[[ 5.40  6.14 -3.02]
 [ 4.56  4.06 -4.13]
 [ 2.97  0.00 -6.32]]
->
[[ 2.97  0.00 -6.32]
 [ 4.56  4.06 -4.13]
 [ 5.40  6.14 -3.02]]

[[ 1.98  0.86 -1.78 -0.16  0.44 -2.85 -3.10  0.16]
 [-1.28  0.25 -0.59  0.01  0.06  0.10  0.38 -0.52]
 [-2.29  2.85 -6.36 -0.04 -1.14  6.95  0.51 -4.29]
 [-2.10  3.06 -7.20 -0.05 -1.38  7.68  0.39 -4.70]
 [ 0.10  2.33 -5.61 -0.21  1.03 -3.84 -4.16 -0.52]
 [-0.70  0.19 -0.43  0.01  0.08 -0.17  0.31 -0.32]
 [-2.39  1.08 -2.22 -0.01 -0.34  2.95  0.62 -2.44]
 [ 1.31  0.14 -0.22 -0.04  0.12 -1.39 -0.76  0.27]
 [-2.42  2.69 -5.82 -0.04 -1.01  6.42  0.57 -4.02]]
->
[[-2.10  3.06 -7.20 -0.05 -1.38  7.68  0.39 -4.70]
 [-2.29  2.85 -6.36 -0.04 -1.14  6.95  0.51 -4.29]
 [-2.42  2.69 -5.82 -0.04 -1.01  6.42  0.57 -4.02]
 [ 0.10  2.33 -5.61 -0.21  1.03 -3.84 -4.16 -0.52]
 [-2.39  1.08 -2.22 -0.01 -0.34  2.95  0.62 -2.44]
 [ 1.98  0.86 -1.78 -0.16  0.44 -2.85 -3.10  0.16]
 [-1.28  0.25 -0.59  0.01  0.06  0.10  0.38 -0.52]
 [-0.70  0.19 -0.43  0.01  0.08 -0.17  0.31 -0.32]
 [ 1.31  0.14 -0.22 -0.04  0.12 -1.39 -0.76  0.27]]

[[-1.95  2.61 -4.27  2.00  0.17 -0.01  5.35  4.39  4.82 -4.40]
 [-2.57 -3.13  1.63 -2.81 -1.04  3.32  1.27  0.00 -0.84 -1.95]
 [ 0.06 -2.06 -0.82  1.36  1.11  3.69 -0.50 -0.99 -2.06  4.92]
 [ 1.58 -5.80 -0.19 -4.90 -2.38  1.83  0.66 -1.12 -0.11  0.75]
 [ 1.46  1.30 -0.07  1.91 -2.23 -1.50  1.69 -0.82  0.66 -2.64]
 [ 0.68 -0.84 -0.58 -2.89 -3.15  4.04  1.01  3.90 -0.46  2.22]
 [-1.93  2.07  1.07 -1.56  1.85 -3.18 -4.38  2.04  0.78 -2.95]
 [ 0.73 -0.50 -5.87  3.04  3.67 -7.76 -2.90  0.62 -0.84 -0.93]]
->
[[ 0.73 -0.50 -5.87  3.04  3.67 -7.76 -2.90  0.62 -0.84 -0.93]
 [-1.95  2.61 -4.27  2.00  0.17 -0.01  5.35  4.39  4.82 -4.40]
 [ 0.06 -2.06 -0.82  1.36  1.11  3.69 -0.50 -0.99 -2.06  4.92]
 [ 0.68 -0.84 -0.58 -2.89 -3.15  4.04  1.01  3.90 -0.46  2.22]
 [ 1.58 -5.80 -0.19 -4.90 -2.38  1.83  0.66 -1.12 -0.11  0.75]
 [ 1.46  1.30 -0.07  1.91 -2.23 -1.50  1.69 -0.82  0.66 -2.64]
 [-1.93  2.07  1.07 -1.56  1.85 -3.18 -4.38  2.04  0.78 -2.95]
 [-2.57 -3.13  1.63 -2.81 -1.04  3.32  1.27  0.00 -0.84 -1.95]]

[[ 1.24 -0.36  1.79]
 [-3.46 -2.03  0.85]
 [ 1.28 -0.57  2.06]
 [ 2.23  7.34 -6.42]
 [ 0.39  0.36  0.92]
 [ 1.36 -0.49  2.19]
 [-3.21 -2.09  1.02]
 [-4.48 -2.10  0.60]
 [-1.42 -1.37  1.55]
 [ 2.37  7.70 -6.87]
 [-4.07 -1.80 -0.17]
 [ 2.65  8.33 -8.17]]
->
[[ 2.65  8.33 -8.17]
 [ 2.37  7.70 -6.87]
 [ 2.23  7.34 -6.42]
 [-4.07 -1.80 -0.17]
 [-4.48 -2.10  0.60]
 [-3.46 -2.03  0.85]
 [ 0.39  0.36  0.92]
 [-3.21 -2.09  1.02]
 [-1.42 -1.37  1.55]
 [ 1.24 -0.36  1.79]
 [ 1.28 -0.57  2.06]
 [ 1.36 -0.49  2.19]]

[[ 0.11 -2.05 -2.57 -0.27  5.52  2.16  5.56  0.47 -1.49  2.26  1.90 -0.05
   4.07]
 [-0.94 -0.73 -1.72 -1.25  6.44  3.60  6.33 -0.60 -0.60  3.72  3.14  0.97
   6.35]
 [ 0.80 -0.35 -0.39  0.71 -4.35  0.24 -4.28  1.05  0.22 -0.63  0.40 -2.36
  -2.66]
 [-0.39  4.10  4.72  0.98 -2.95  0.34 -2.89 -0.71  3.24  0.36  0.47  1.62
  -0.80]
 [ 1.47  1.98  2.44  1.96 -7.65  0.95 -7.52  2.08  2.07 -0.08  1.37 -1.91
  -4.07]
 [ 0.52  5.46  6.64  2.13 -6.47  1.00 -6.39  0.48  4.49  0.78  1.36  1.20
  -2.50]
 [ 0.99  3.20  3.58  1.80 -3.14  1.72 -3.05  1.39  2.78  1.30  1.89  0.64
  -0.70]]
->
[[ 0.11 -2.05 -2.57 -0.27  5.52  2.16  5.56  0.47 -1.49  2.26  1.90 -0.05
   4.07]
 [-0.94 -0.73 -1.72 -1.25  6.44  3.60  6.33 -0.60 -0.60  3.72  3.14  0.97
   6.35]
 [ 0.80 -0.35 -0.39  0.71 -4.35  0.24 -4.28  1.05  0.22 -0.63  0.40 -2.36
  -2.66]
 [ 1.47  1.98  2.44  1.96 -7.65  0.95 -7.52  2.08  2.07 -0.08  1.37 -1.91
  -4.07]
 [ 0.99  3.20  3.58  1.80 -3.14  1.72 -3.05  1.39  2.78  1.30  1.89  0.64
  -0.70]
 [-0.39  4.10  4.72  0.98 -2.95  0.34 -2.89 -0.71  3.24  0.36  0.47  1.62
  -0.80]
 [ 0.52  5.46  6.64  2.13 -6.47  1.00 -6.39  0.48  4.49  0.78  1.36  1.20
  -2.50]]

[[-4.14 -0.73 -4.59 -1.17  3.07 -4.50  5.97  5.80  5.29 -0.41 -0.62 -4.66
   2.82  2.00 -3.25]
 [-0.81  1.69 -0.96  1.59 -2.44 -1.06 -0.59 -0.39 -1.88 -0.42 -0.44 -1.55
   0.06 -2.59 -1.14]
 [ 0.98  0.52  1.26  0.58 -4.80  1.10 -4.63 -4.13 -5.37 -0.67 -0.71  0.97
  -2.10 -4.33  0.41]
 [ 1.08 -0.89  1.21 -0.95 -0.06  1.36 -2.89 -3.04 -1.53 -0.68 -0.47  1.99
  -2.41  0.67  1.17]
 [ 1.94 -1.80  2.03 -1.19  4.79  2.02  7.13  7.19  6.88  4.99  4.84  2.02
   6.47  3.43  3.10]]
->
[[-4.14 -0.73 -4.59 -1.17  3.07 -4.50  5.97  5.80  5.29 -0.41 -0.62 -4.66
   2.82  2.00 -3.25]
 [-0.81  1.69 -0.96  1.59 -2.44 -1.06 -0.59 -0.39 -1.88 -0.42 -0.44 -1.55
   0.06 -2.59 -1.14]
 [ 1.08 -0.89  1.21 -0.95 -0.06  1.36 -2.89 -3.04 -1.53 -0.68 -0.47  1.99
  -2.41  0.67  1.17]
 [ 0.98  0.52  1.26  0.58 -4.80  1.10 -4.63 -4.13 -5.37 -0.67 -0.71  0.97
  -2.10 -4.33  0.41]
 [ 1.94 -1.80  2.03 -1.19  4.79  2.02  7.13  7.19  6.88  4.99  4.84  2.02
   6.47  3.43  3.10]]
